In the rows, zero is written as 128.
One turn moves each row of this set onto another row. After a few examples, where does it send each row asked below?
J40: [153 150 177 109  84 129 144  97 135 108 141 127 131 129 145 166 145 183
 134 136 131 133 128 102 126]
J922: [153 153 121 111 136 136 136  90 167 134 131 143 147 151 130 162 159 144
 108 115 124 120 124 159 108]
J840: [126 160 121 107 140 122 126 105 153 122 122 147 130 146 137 156 148 173
 108 115 129 134 111 182 129]
J183: [137 135 129 139 138 100 100 125 105 133 126 134 115 113 170  99 137 139
 126 143 122 161 156 105 130]
J733: [127 124 138 155 154 107 126  91 144 157 132 132 129 123 160 151 135 149
  92 151 154 120 174 120 144]
J715: [111 122 160  81 133 154 136 142 130 108 152 141 110 112 147 138 113 136
 146 132 126 133 133 104 117]
J875: [141 149 194 105  86 135 141  97 127 125 135 137 142 121 141 152 158 172
 136 133 125 115 120  99 134]
J177: [127 148 130 141 155 126 119  86 136 122 123 148 121 153 137 159 171 147
 105 109 116 131 104 167 118]
J961: [117 143 114 113 107 117  84  98 136 130 117 123 135 144 159 140 172 150
  97 138 143 119 110  93 113]
J702: [119 158 127 117 154 109 108 119 171 114 130 138 138 139 126 175 155 149
 131 116 132 124 107 166 130]
J191: [ 83 159 132 131 150 147 149 104 148 126 142 145 115 113 139 137 153  96
 136 176 141 130 129 101 149]
J298: [123 114 171  91 138 139 138 131 111 123 159 154 120 122 137 126 127 133
 155 128 112 133 124 102 134]
J815: [142 126 142 132 145 106  94 136 111 141 115 157 129 114 163  99 143 135
 129 144 120 158 141 108 143]
J669: [100 122 148 163 145 107 123 106 123 157 141 118 121 144 141 153 149 165
 107 147 139 135 164 162 140]
J938: [144 152 186 104  93 134 146 101 131 124 149 130 124 134 140 161 147 187
 120 142 138 125 128 103 119]
J303: [155 135 168 138 136 115 157 125 189 107 160 131 107 117 150 139 152 139
 142 154 143 105 131 120 141]
J249: [131 165 118 121 113 119  92  91 128 135 112 134 140 136 146 143 159 147
  99 143 152 127 113  84 123]
J56: [139 147 169 117  83 135 144 102 145 107 142 123 131 135 155 164 146 194
 136 137 126 133 123 102 124]
J647: [126 150 116 107 101 110  91  95 127 137 122 137 144 136 155 144 179 151
 100 141 151 124 117  98 115]
J167: [ 89 165 135 133 143 160 153  98 139 118 135 130 100 111 129 111 139 117
 116 149 124 149 112 138 152]
J224: [ 92 161 131 126 153 153 165 111 138 120 132 139 130 106 148 136 131 127
 141 167 135 153  93 137 145]
J140: [133 125 138 146 134 107 102 125 113 122 120 127 117 114 170  96 122 133
 114 141 117 163 150 111 114]
J414: [157 155 164 138 135 106 159 133 179  99 137 136 128 122 136 140 168 138
 152 172 130 130 132 145 131]
J678: [140 137 170 132 140 105 148 139 172 110 133 129 104 126 160 151 176 171
 139 164 149 103 107 142 146]
J658: [134 148 126 126 109 114  95 102 117 139 115 153 157 126 145 131 173 154
 103 141 152 122 107  93 121]
J357: [102 118 163 155 157 111 134 102 118 139 114 129 113 109 146 152 140 130
  87 154 151 126 164 139 150]
J184: [126 153 130 108 159 111 116 103 158 126 139 162 138 150 137 178 166 143
 123 117 142 109 139 160 109]
J352: [130 132 168  78 143 137 137 130 124 114 153 143 104 130 146 128 113 133
 155 124 119 128 129 105 125]
J185: [114 141 145 163 158 117 139  91 117 151 129 140 125 138 142 160 148 156
 102 155 133 143 184 130 142]
J468: [140 141 171 134 126 107 150 137 173  91 136 130 106 104 138 138 147 151
 129 152 166 107 117 150 149]
J163: [110 149 114 124 155 166 156 107 156 145 146 136 118 122 148 120 134 114
 131 162 118 151 132 117 146]
J747: [147 129 137 132 144  99  97 131 121 138 127 141 113 124 166  98 131 130
 117 163 129 168 142 102 128]
J969: [ 96 122 140 156 146 104 127  99 119 147 136 127  97 135 149 143 142 165
  87 146 157 122 155 139 163]
J686: [ 67 168 141 144 160 155 137 104 137 132 145 119 114 110 132 137 146 121
 123 147 128 132 125 121 152]
J738: [121 123 159  82 131 149 134 140 119 112 161 146  98 110 141 134 125 126
 148 130 124 139 135 102 126]
J401: [133 145 172 159 118 132 149 144 173 107 137 127 114 107 125 140 156 138
 143 169 153 134 117 146 136]

J738 goes to J40
J715 goes to J56
J191 goes to J414
Where do these go?
J163 goes to J303
J840 goes to J969
J702 goes to J669
J298 goes to J875
J938 goes to J249
J224 goes to J678

One turn moves each row of this set onto another row. After a few examples, where does it send each row asked below?
J225: [101 151 138 133 135 141 117 124 108 154  92 127 119]
J254: [133 129 126 156 130 157 116  89 120 135 139 117 114]
J222: [129 133 120 152 136 164 119  98 131 149 137 132 128]
J679: [108 126 139 158 123 143 113 123 144 158 109 128 136]
J288: [173 116  99 113 142 108 125 143 121 135 154 125 123]
J362: [145 109 130  96 123  92 134 169 118 149 141 119 145]
J507: [113 123 129 102 106 149 100 141  78 134 111 112 136]
J374: [109 113 147  92 127 108 111 149 149 133 119 101 111]
J612: [131 136 116 122 117 165  82 133  87 129 126 118 127]
J165: [152 112 112 127 152 122 154 117 135 132 163 133 125]
J573: [ 93 118 152 118 126 124 113 160 138 119 108 115 114]
J786: [157 108 114 122 149 119 142 108 129 122 164 117 117]
J143: [153 114 110  88 137 125 110 155  97 113 150 116 129]
J268: [113 113 161 112 110 101 131 129 143 144 128  99 103]
J253: [158 132  98 110 127 136  92 163  98 137 133 126 133]
J418: [ 96 122 161 135 105 121 135 144 124 132 121 112 103]
J207: [106 118 134 138 120 153 111  86 123 150 112 111 125]
J116: [155 121 112  86 135 127 119 158  93 132 155 124 141]
J630: [127  94 123 123 153 115 153  98 143 124 137 117 119]
J124: [118 140 140 134 149 107 158 103 129 154 118 127 110]
J737: [157 123 109 160 133 129 133 105 133 145 148 128 115]
J190: [129  98 120  83 140 109 136 155  99 112 139 116 133]
J751: [140 140 110 157 119 160  96 129 110 148 122 129 125]
J974: [119 146 131  86 142 116 108 155  94 146 100 119 129]
J621: [129 138 119 116 120 166  85 136  91 149 130 124 142]
J976: [132 107 135 147 134 103 162 132 148 145 140 131 132]
J295: [119 125 134 108 112 135  85 163 115 159 107 119 148]
J356: [137 132 129  87 153  85 149 136 118 143 122 121 117]

J751 goes to J253
J418 goes to J573
Where do these go?
J190 goes to J630
J143 goes to J786
J295 goes to J362
J356 goes to J124
J165 goes to J222

One turn moves each row of this set onto another row. After a few examples, where does it send each row asked below?
J379: [124 126 150 121 104 104 193 149 114 129 108 126 125 144 147 156 124 148
 126 117 132 117 106 156 129 111 127 106 103 156 154 161 130 165 115 156
 139 133 106 119 113 112 132 151 155  87 136 129  75 117 102 129]
J441: [135 146 124 143  96 130 134 153 165 128 126 156 161 125  95 112 136 138
 122 101 135 127 124 125 108 134 126  97 128 122 127 113 111 174 154 158
 137 127 119 157 118 132 104 113 128 139 139  85 128 128 115 141]
J696: [122 168 144 139 106 132 146 138 102 146 104 158 132 117 111 122 114 130
 150  84  82 135  95 152 123 120 140 120 126 136 147 109 146 128 130 157
 107 134 107 113 140 147 110 109 133 176 146 108 100 127 101 146]
J247: [140 144 136 153 134 150 199 168 112 136 122 133 121 126 137 153 168 107
 135 131 123  90 110 145 163 130 148 112 125 123 135 111 125 134  93 100
 117 146 103 152 136 130 153 137 147 110 118  96 119 136 124 136]
J655: [ 99 127 162 167  89 103 153 118 129 155  89 118 149 129 128 144 116 133
 141  96 124 123 125 134 103  88 140 142 112 138 176 116 114 131 102 138
 114 144 143 141 128 158 131 114 143 112 168 152 139 135  93 140]
J646: [118 117 137 151 100  89 150 126 133 113 147 159 109 148 118  94 149 108
 114 132 155 105 106 114 154 113 124 110 135 136 154 128 106 144 140 148
 131 126  75 130 147 134 106 130 153 136 135 125 120 117 115  80]
J706: [123 150 167 134 127  87 186 118 148 131 136 125 100 144 103 127 130 115
 112 111 107  87  81 121 108 105 113 161 125 134 130 142 139 130 124 136
 148 126 132 124 143 123 114  85 147 144 125 120  72 120  93 136]
J421: [100 174 155 165  94 118 147 151 116 144 139 147 131 117 156 120 116 163
 111 113 150 128 109 134 129 127 138 144 167  97 187 138 107 137 158 125
 123 155 139 113 136 105 132 147 128 121 129 123 113  91 109 128]
J631: [100 161 136 196 117 114 169 145 109 144  90 132  95 144 125 142 114 133
 144 112 155  90 149 123 162  96 163 109 134 126 141 124 122 115 149 128
 124  98 115 167 164 124 126 130 140 152 123  97 113 116 105  94]
J898: [ 97 138 125 133 115  94 172 115 114 132 108 158 122 157 165 144 115 146
 129 115 135 118 100 132 144  61 164 130  94  89 132 121 159 130 133 135
 131 135 119 175 127 124 112  99 138 150 144 119 115 107 142 142]
J508: [109 128 133 114 101 107 186 165 117 113 135 161 132 122 135 135 142 144
 122  93 136 101 120 133 161 112 120 125 138 126 122  81 121 119 140  95
 140 124 109 107 117 129 123 132 125 176 100 109 157 137 117 157]
J730: [107 152 185 127 112  70 151  97 130 146 123 121 125 112 110 125 133 139
 148 112 135 106 126 147 121 109 118 106 143 134 134 149 103 124  98  96
 173 156 124 114 153 130 115 122 100 113 146 115 118 117  97 122]
J622: [116 136 126 156 105 150 145 147 116 136 180 135 137 130 117 152 131 112
  92 116 158 110  91 133 143  91 134 122 134 117 109 145 135 168 141 110
 117 118 129 159 141 127  98 122 135 142 129 112 132  87 146 115]
J482: [114 178 129 162 137 138 196 124 144 164 116 153 123 174 127 174 118 163
 133 100 127 117 135 117 141 114 126  95 138 125 104 115 145 140 143 121
 135 132 120 117 136 129 120  96 116 124 140 131 150  88  87 117]
J146: [154 134 138 118  91 100 176 154 123 140 145 142 117 147 111 126  95 104
 133 135 154 121  90 135 153  95 114 101 125 167 120 115 130 156 110 127
 133 122 143 145 108 100 132  93 155 144  99 107  91  97 122 127]
J3: [105 151 153 127  98  98 173 109 118 159 116 153  91 140  89 137 118 115
 133 140 131 126 133 151 116 100 148  96 119 130 153  75 126 106 127 108
 127 113 115 169 157 125 149 132 137 127 152 114 103 130 125 143]
J82: [131 126 137  91 106 107 171 109 139 143 163 140 125 118 140 132 139 145
  99 108 140  91  97 139 135 107 110 151 119 146 122 134 119 155 128 114
 118 155 109 133 137 136 122 106  80 125 105 114 115 136 141 156]
J916: [110 176 141 169 159 102 195 136 102 151 117 143 101 135 146 160 114 126
 108 126 138 104 130 112 161 102 123 147 143 146 172 126 127 124 116  88
  95 139 125 143 136 131 142 132 132 129 150 136 100 128  77 146]
J324: [117 137 142 124 121 119 203 138 143 116 146 128 100 146 131 148  95 130
 121  99 112 122 127 110 151 101 145 105 127 152 131 140 101 163 139 154
 154 131 112 172 112 110 120 120 102 140 110 138 136  77  92 135]
J312: [120 118 147 141  79 108 189 118 106 144 101 129 113 129 147 138 157 110
 119 142 149 113 133 151 118 137 112 153 115 135 173 106 109 139  89 144
 145 129 125 122 126 144 144 109 150 138 114 145 137 148 103 127]
J597: [122 175 132 141 106 111 152 139 156 170 113 126 171 149 141 156 114 147
 112  95 121 121  94 112 107 119 109 141 129 139 126 149  88 125 152 100
 150 124 128 122 139  97 131 123 144 127 141 101  98 130  96 151]
J857: [124 132 124 161  91 116 178 104 135 132  82 135 104 131 143 148 133 134
 142 142 166 126 106 134 149 113 138 136 118 148 136 130 127 133 115 121
 143 141  99 164 113 151 158  98 142 124 121 145 152 100 137  80]
J755: [ 98 152 126 163  97 112 152 154 149 152  98 125 132 138 135 113 108 125
 122 115 133 123 159 127 153 122 156 130 136 131 146 128 105 164 118  95
 121 163 143 109 150 146 154 106 115 118 137 159 160 127  77 111]
J95: [ 95 135 115 158  68 122 150 148 129 100 110 125 102 103 112 135 115 146
 145 100 131 125 128 149 159 134 156 155 126 138 149 124 138 163 142 114
 122 123 121 123 136 163 155 127 133 129 121 135 152 126 142 115]
J497: [135 173 138 157 171 116 147 150 135 127 143 122 134 132 149 144 150 138
 151 120 136 121 111 135 115 113 141 153 134 138 125 147  98 164 119 143
 126 141 147 123 139 130  84  92 126 151  97 130 124 132  79 122]
J496: [142 137 124 129 128 125 154 128 107 156 140 144 119 151 181 132 135 131
 142 126 143 119 140 113 139 127 121 121 111 149 128 122 139 154  81  91
 139 141 122 128 168 112 120  99 142 174 131 115 110 138  77 134]
J941: [108 136 131 164 152  83 155 142 136 111 156 123 137 105 127 148  93 166
 151 131 148 139 107 146 153 126 139 104 116 129 128 118 105 157 107 131
 116 132 131 121 144 113 130 108 158 107 123 109 155 104 141 110]
J182: [ 98 153 134 148 122  81 148 158 128 164  90 156 147 107  98 156 147 148
 128 123 109 122 123 136 155 125 138 115 114 124 148 108 126 141 117  85
  92 119 132 121 164 122 140 116 131 135 122 100 108 158 143 124]
J539: [116 160 144 126 106  98 149 122 137 175 127 170 136 133 145 128  90 162
 157 127 160 116  95 138 129  92 136 146 115 149 170 141 112 146 143 150
 159 108 152 147 127 102 121 101 109 168 136 131  95 121 124 134]
J944: [ 98 153 126 159 140 102 155 154 111 141 137 125 147 118 117 123  91 123
 119 105 112 140 111 148 151 113 137 131 128 103  93 146  77 129 133 126
 157 103 152 130 148 114 119 140 102 157 115 112 136 108 109 136]

J631 goes to J182
J82 goes to J324
J95 goes to J755
Where do these go?
J706 goes to J146
J421 goes to J730
J696 goes to J496

